128 stands for zero in the data rows.
Some points, one per row:
[153 150 157 159 146 150 151 166 137 130 138 181 147 164 155 169]
[136 159 171 181 159 158 130 169 155 141 158 161 127 147 167 198]
[164 172 182 170 162 158 141 179 171 136 171 180 147 157 140 178]
[180 149 176 183 188 178 155 174 146 137 174 181 162 181 154 173]
[158 155 185 185 179 169 178 191 196 151 173 191 175 169 155 194]
[146 142 162 157 196 164 151 160 181 133 161 158 159 142 151 180]
[154 129 149 155 148 132 135 134 149 132 156 132 150 137 139 170]
[132 165 160 159 161 125 141 171 138 130 129 158 134 136 144 166]
[135 146 173 145 151 140 149 179 131 119 140 185 133 153 150 185]
[144 145 166 188 175 161 138 176 184 122 150 163 148 145 141 190]
[139 134 186 145 162 157 152 177 146 136 149 172 135 133 123 182]
[172 184 197 175 192 198 177 195 166 142 182 189 157 180 175 193]
[188 129 174 193 188 187 155 157 186 135 187 157 187 165 148 170]
[174 171 162 168 185 157 183 187 144 141 183 192 195 191 165 185]
[142 129 145 168 190 164 142 137 179 134 174 139 176 154 154 157]
[136 141 163 128 140 143 135 171 135 127 145 169 132 139 143 183]
[140 160 163 150 181 139 159 164 146 133 149 168 150 165 153 179]
[186 175 172 186 194 185 175 173 177 136 197 185 176 177 176 181]
[170 142 170 200 198 195 184 154 158 123 176 183 172 175 170 164]
[158 145 170 179 192 179 137 152 167 131 172 142 181 164 144 174]
[197 163 168 191 191 195 181 174 189 137 194 179 193 184 173 184]
[160 178 198 179 189 180 188 197 154 150 157 194 175 178 179 187]
[170 156 166 184 176 185 183 163 157 119 182 174 164 190 192 159]
[173 177 183 156 201 162 191 187 153 162 174 182 161 175 175 185]
[151 128 146 151 142 127 132 130 150 132 156 129 146 133 135 169]
[181 182 186 188 194 183 181 200 178 162 183 174 176 161 162 188]
[137 154 165 155 143 161 149 169 136 137 154 158 167 157 141 164]
[180 154 142 176 174 165 133 170 177 141 177 164 154 171 143 179]
[129 149 165 149 136 159 144 167 130 138 148 156 164 153 139 161]
[142 155 177 138 174 141 128 153 137 154 146 156 150 158 145 181]
[143 162 191 172 151 153 155 189 184 138 158 190 168 149 149 186]
[175 171 165 158 176 160 174 193 164 152 180 200 136 165 163 190]
[164 152 147 185 186 170 151 150 128 135 179 177 172 179 155 165]
[166 164 192 195 207 182 200 175 165 136 175 185 177 189 184 189]
[142 182 181 160 168 144 168 175 138 136 155 193 153 162 143 200]
[133 128 148 138 130 129 156 150 129 128 137 148 143 141 133 162]
[162 172 189 185 198 158 162 168 180 168 150 185 157 135 148 201]
[135 159 176 140 158 143 139 165 138 138 159 155 141 137 148 175]
[132 140 140 133 162 148 146 167 136 137 136 163 136 167 151 147]
[160 160 166 177 182 148 159 168 128 143 160 191 147 176 142 193]
[179 173 182 191 190 182 174 181 172 141 184 190 177 200 174 184]
[157 168 184 152 175 163 180 189 155 144 172 185 152 152 175 185]
[176 148 156 173 185 183 174 158 191 129 182 178 154 178 189 155]
[135 159 151 158 169 155 157 183 158 136 166 181 146 151 148 191]
[165 174 203 191 186 196 174 162 194 147 191 190 184 175 160 202]
[136 133 155 130 150 142 122 155 139 124 138 152 132 122 142 178]
[163 182 201 186 193 181 194 199 156 152 160 197 178 184 184 186]
[158 184 174 179 201 187 172 157 158 132 175 183 177 186 179 176]
[170 184 161 195 190 195 179 184 166 137 196 196 172 182 179 176]
[155 172 189 150 174 161 186 191 152 146 172 188 151 152 178 183]
[147 175 182 163 167 148 155 180 150 139 158 186 167 152 148 181]
[145 181 169 166 168 146 180 188 149 145 151 195 145 162 141 189]
[144 125 169 153 145 132 122 146 140 138 148 140 132 136 136 177]
[157 152 184 185 179 170 179 192 199 151 177 190 176 169 154 193]
[153 134 185 174 163 177 163 182 169 147 171 164 156 154 140 192]
Here are 12 more points, each followed by its number:
[184 171 148 182 176 203 172 138 161 123 172 190 169 189 173 170] 0
[165 133 175 190 151 145 156 169 188 138 163 191 154 151 133 185] 1
[130 149 166 149 136 156 144 168 132 140 147 156 159 151 138 163] 2
[148 151 162 156 170 153 174 171 143 135 147 176 164 169 142 176] 3
[167 161 171 184 194 175 181 158 188 133 168 180 194 192 158 176] 4
[155 181 180 179 178 177 168 186 136 141 161 184 152 150 174 186] 5
[137 144 126 171 163 168 159 125 147 132 170 139 138 150 145 143] 6
[132 135 129 145 129 136 126 133 147 133 138 132 135 140 138 150] 7
[133 136 162 166 158 167 130 143 150 132 171 140 157 133 126 174] 8
[136 157 158 147 180 133 155 159 142 131 146 166 149 161 151 175] 9
[149 164 182 127 128 141 147 157 135 131 140 165 123 131 144 173] 10
[157 171 176 152 172 145 150 184 145 128 156 172 132 151 161 185] 11
Which of these numbered points is nearest to each point below, ignoring the 3 directions in which the first points spread most? Its number follows each.
[180 168 146 179 177 197 169 140 159 123 168 187 167 186 172 166] > 0
[157 169 210 187 185 165 169 198 152 172 177 196 190 195 167 201] > 2
[140 129 128 157 152 161 120 135 149 123 154 154 140 152 131 169] > 0
[166 138 176 188 156 148 159 172 188 140 166 191 154 155 139 184] > 1
[155 169 172 151 167 143 145 182 147 127 156 167 131 147 154 185] > 11
[131 124 163 128 139 137 131 130 130 137 126 139 114 134 132 164] > 10
[155 180 178 180 178 175 168 184 130 139 159 183 151 147 173 185] > 5
[134 134 160 168 157 167 133 142 147 127 173 139 158 136 127 171] > 8
[172 141 163 167 172 176 144 164 172 130 165 151 180 146 153 152] > 2
[169 146 165 166 171 172 144 166 169 131 164 155 178 146 153 155] > 2
[189 158 168 193 179 190 150 157 164 136 197 185 169 181 149 182] > 0
[134 138 153 155 162 161 140 144 135 126 166 161 148 133 130 143] > 8
[187 134 163 193 183 173 172 162 133 124 185 188 156 177 155 171] > 1
[195 143 139 177 190 190 163 148 174 129 164 171 183 173 169 172] > 0
[155 148 186 188 173 184 143 152 148 129 159 170 166 131 158 190] > 5
[143 149 133 173 167 171 161 131 151 134 172 145 142 152 148 150] > 6
[142 141 193 195 173 186 180 175 176 144 190 180 151 157 149 200] > 8
[167 159 170 189 196 178 182 154 192 133 169 177 199 195 156 176] > 4
[191 196 189 181 169 183 193 191 139 149 178 192 189 195 178 193] > 2
[167 158 168 189 195 179 181 154 190 133 171 178 198 192 157 177] > 4
[175 169 157 188 194 198 158 168 148 144 178 179 179 185 185 188] > 5
[172 173 193 178 172 169 171 201 177 135 164 149 145 162 156 196] > 11
[147 137 130 162 150 144 137 136 168 122 148 159 156 172 127 156] > 4
[186 182 178 189 197 187 180 178 177 135 199 192 178 179 182 182] > 11
[167 139 154 165 162 171 164 147 152 131 158 152 179 151 140 190] > 3
[173 170 187 174 193 203 163 176 186 132 205 168 188 171 146 188] > 8
[130 132 125 141 124 134 125 126 147 134 134 129 133 137 136 145] > 7
[136 137 132 144 129 141 131 128 145 133 140 136 135 143 140 148] > 7
[135 134 138 141 142 133 136 159 162 129 145 143 137 134 140 164] > 7
[126 141 176 134 150 126 131 158 141 125 135 184 136 153 128 181] > 4
[172 171 186 174 191 196 162 177 183 132 200 170 185 169 147 190] > 8
[189 179 175 189 198 187 180 177 181 136 202 190 180 179 181 181] > 11
[183 174 183 183 191 196 177 157 188 130 183 189 175 192 182 177] > 10
[138 160 195 182 180 132 157 181 174 159 173 162 166 153 156 196] > 9
[182 140 180 175 164 181 154 171 185 136 186 199 169 186 167 190] > 1
[178 129 135 172 186 171 139 147 162 140 181 194 163 184 163 165] > 1
[134 190 190 174 180 161 174 181 151 152 162 184 161 159 155 178] > 8
[183 178 188 184 165 184 173 192 173 152 196 193 173 178 157 184] > 2
[168 164 188 199 165 185 161 167 171 149 179 185 160 149 168 188] > 5
[142 149 135 174 168 171 162 133 150 134 172 145 144 156 149 149] > 6
[167 181 185 156 148 171 164 172 152 161 155 201 184 182 171 184] > 2
[167 160 179 191 200 178 162 174 139 127 179 175 172 173 149 167] > 8
[153 162 161 193 177 176 147 172 180 137 172 183 161 132 168 172] > 5
[189 136 154 182 171 181 163 163 162 121 193 184 165 156 134 178] > 1
[161 147 140 188 171 196 181 159 150 129 186 175 149 170 172 175] > 6
[177 134 140 172 185 169 143 153 158 139 180 193 164 184 165 168] > 1
[180 173 175 181 178 180 152 170 183 124 186 160 164 184 152 201] > 11
[147 154 177 198 172 161 149 196 159 144 188 167 189 165 168 183] > 2
[162 181 186 165 186 187 173 199 141 153 138 174 168 163 191 167] > 5
[138 159 192 178 180 134 155 180 174 157 174 162 165 151 154 195] > 9
[134 137 130 164 156 137 124 138 155 128 155 151 151 152 151 127] > 7
[184 170 194 185 186 179 180 168 172 140 184 188 173 185 178 185] > 10
[166 156 188 152 164 156 144 167 134 135 163 202 153 150 148 171] > 10
Now 12 new points, numbered from 0 again:
[172 149 162 171 189 185 178 170 155 126 185 187 169 183 161 177] 0
[164 155 187 149 163 152 137 164 132 134 164 204 152 146 143 168] 1
[165 162 167 137 165 153 164 182 137 135 166 178 155 146 158 147] 2
[130 135 154 142 146 130 132 156 126 126 143 139 131 145 130 174] 3
[150 149 137 181 179 162 151 171 167 128 160 166 163 152 141 171] 4
[168 156 169 166 180 162 157 149 134 121 164 174 175 157 165 163] 5
[129 131 151 142 146 129 129 155 122 126 145 134 129 147 128 175] 6
[177 164 175 178 190 179 198 182 148 129 174 187 191 184 188 173] 7
[143 155 175 143 176 144 132 155 141 150 149 160 152 160 147 178] 8
[147 128 149 152 175 169 150 139 147 135 150 154 142 128 140 176] 9
[157 163 179 158 181 131 158 167 140 147 141 180 164 168 149 195] 10
[143 135 148 167 135 148 132 129 146 134 159 155 148 132 148 169] 11
The same question for these:
[141 157 179 142 175 143 132 157 142 154 149 161 153 159 147 181] > 8
[161 175 195 160 179 164 183 187 160 130 149 189 173 169 193 181] > 7
[140 164 164 155 153 156 159 173 139 141 157 194 146 153 171 177] > 11
[161 144 137 175 191 185 162 141 142 125 165 156 160 144 144 175] > 9
[173 143 160 168 189 184 177 169 154 123 183 187 166 183 156 177] > 0
[176 160 175 171 171 140 147 175 141 153 158 180 167 168 172 178] > 10
[168 164 151 174 198 178 172 183 148 134 191 162 171 178 151 174] > 6
[144 155 162 171 176 151 141 188 141 134 162 156 156 160 153 185] > 6
[156 150 131 182 165 153 153 151 171 132 161 167 162 150 135 177] > 4
[145 168 186 164 157 148 167 178 170 142 171 184 149 162 139 183] > 3
[163 198 188 178 189 140 169 176 156 138 159 181 166 147 167 187] > 5
[153 159 181 170 186 167 180 180 135 131 135 191 174 176 168 182] > 7
[152 155 162 193 201 188 187 169 152 129 193 185 182 202 150 199] > 6
[151 149 133 183 181 163 150 172 165 126 158 165 163 150 142 169] > 4
[168 184 197 173 204 174 177 190 170 175 184 188 169 181 177 185] > 8
[135 135 159 124 137 140 134 170 133 125 145 167 133 139 141 182] > 0
[137 153 187 159 150 154 140 183 134 142 139 207 145 134 140 198] > 1
[158 146 140 172 186 181 161 145 141 127 163 161 158 145 148 175] > 9
[127 146 174 138 146 133 132 192 150 138 123 155 145 127 138 185] > 7
[138 139 151 160 169 157 141 150 152 129 160 144 157 148 135 158] > 3
[165 155 135 176 189 163 171 166 161 131 174 157 181 165 158 151] > 4
[163 159 168 140 165 153 163 182 141 136 167 176 153 148 157 152] > 2
[123 149 167 151 158 135 151 170 140 128 134 174 137 151 147 169] > 3
[167 137 168 171 176 180 149 152 172 136 182 176 159 181 131 171] > 0
[165 146 140 175 189 187 159 141 146 125 168 160 161 149 145 178] > 9
[166 180 192 171 200 172 177 188 167 170 180 186 169 180 173 184] > 8
[158 144 139 171 185 177 158 144 141 126 161 154 160 142 141 173] > 9
[138 167 195 139 174 146 127 195 146 143 159 194 140 158 162 177] > 8
[175 136 145 164 198 186 150 154 150 138 165 159 155 149 144 149] > 9
[144 136 129 168 149 155 128 143 158 125 153 149 143 128 124 169] > 4
[154 179 177 153 157 139 135 167 118 135 131 170 140 137 163 198] > 5
[147 121 130 176 162 175 142 151 165 127 158 154 163 141 141 144] > 4
[162 164 173 161 191 146 165 147 149 132 151 191 156 168 161 179] > 10
[196 181 178 171 190 184 192 181 152 143 186 179 195 188 194 189] > 7
[138 169 164 162 183 151 178 203 146 127 150 197 144 170 177 179] > 4
[169 169 151 175 200 176 176 187 149 135 192 161 169 182 153 176] > 6
[174 188 201 153 182 171 168 198 138 155 164 186 168 172 172 194] > 8
[140 140 183 146 162 155 152 173 145 135 149 172 137 136 126 176] > 0
[131 164 162 146 146 136 152 169 127 142 144 176 140 141 170 192] > 11
[176 132 139 152 176 156 130 162 147 132 186 131 134 131 126 150] > 2
[182 166 169 187 193 182 170 181 173 138 196 186 182 176 173 160] > 2
[177 144 175 195 180 198 182 182 183 136 193 185 190 164 148 197] > 0
[139 139 154 150 151 131 142 134 144 123 150 144 130 144 142 167] > 3
[136 170 197 136 178 148 125 194 146 145 163 200 138 159 165 175] > 8
[163 200 191 178 187 133 169 178 155 139 157 181 165 141 165 189] > 5
[130 168 196 180 140 134 137 178 145 156 154 186 141 142 132 191] > 11
[171 157 158 158 175 169 162 165 159 127 185 167 202 174 166 175] > 7
[165 167 154 170 196 172 171 184 146 134 186 164 164 178 150 175] > 6
[135 167 173 143 185 141 147 155 131 124 142 196 139 140 176 176] > 5
[186 135 168 170 182 164 167 154 149 135 184 161 161 173 151 183] > 6
[164 199 191 178 185 138 170 179 156 141 159 180 167 146 165 188] > 5
[152 136 139 164 166 150 152 158 134 135 138 157 147 144 142 143] > 4
[164 136 144 149 185 161 161 145 177 131 162 157 154 147 147 143] > 2
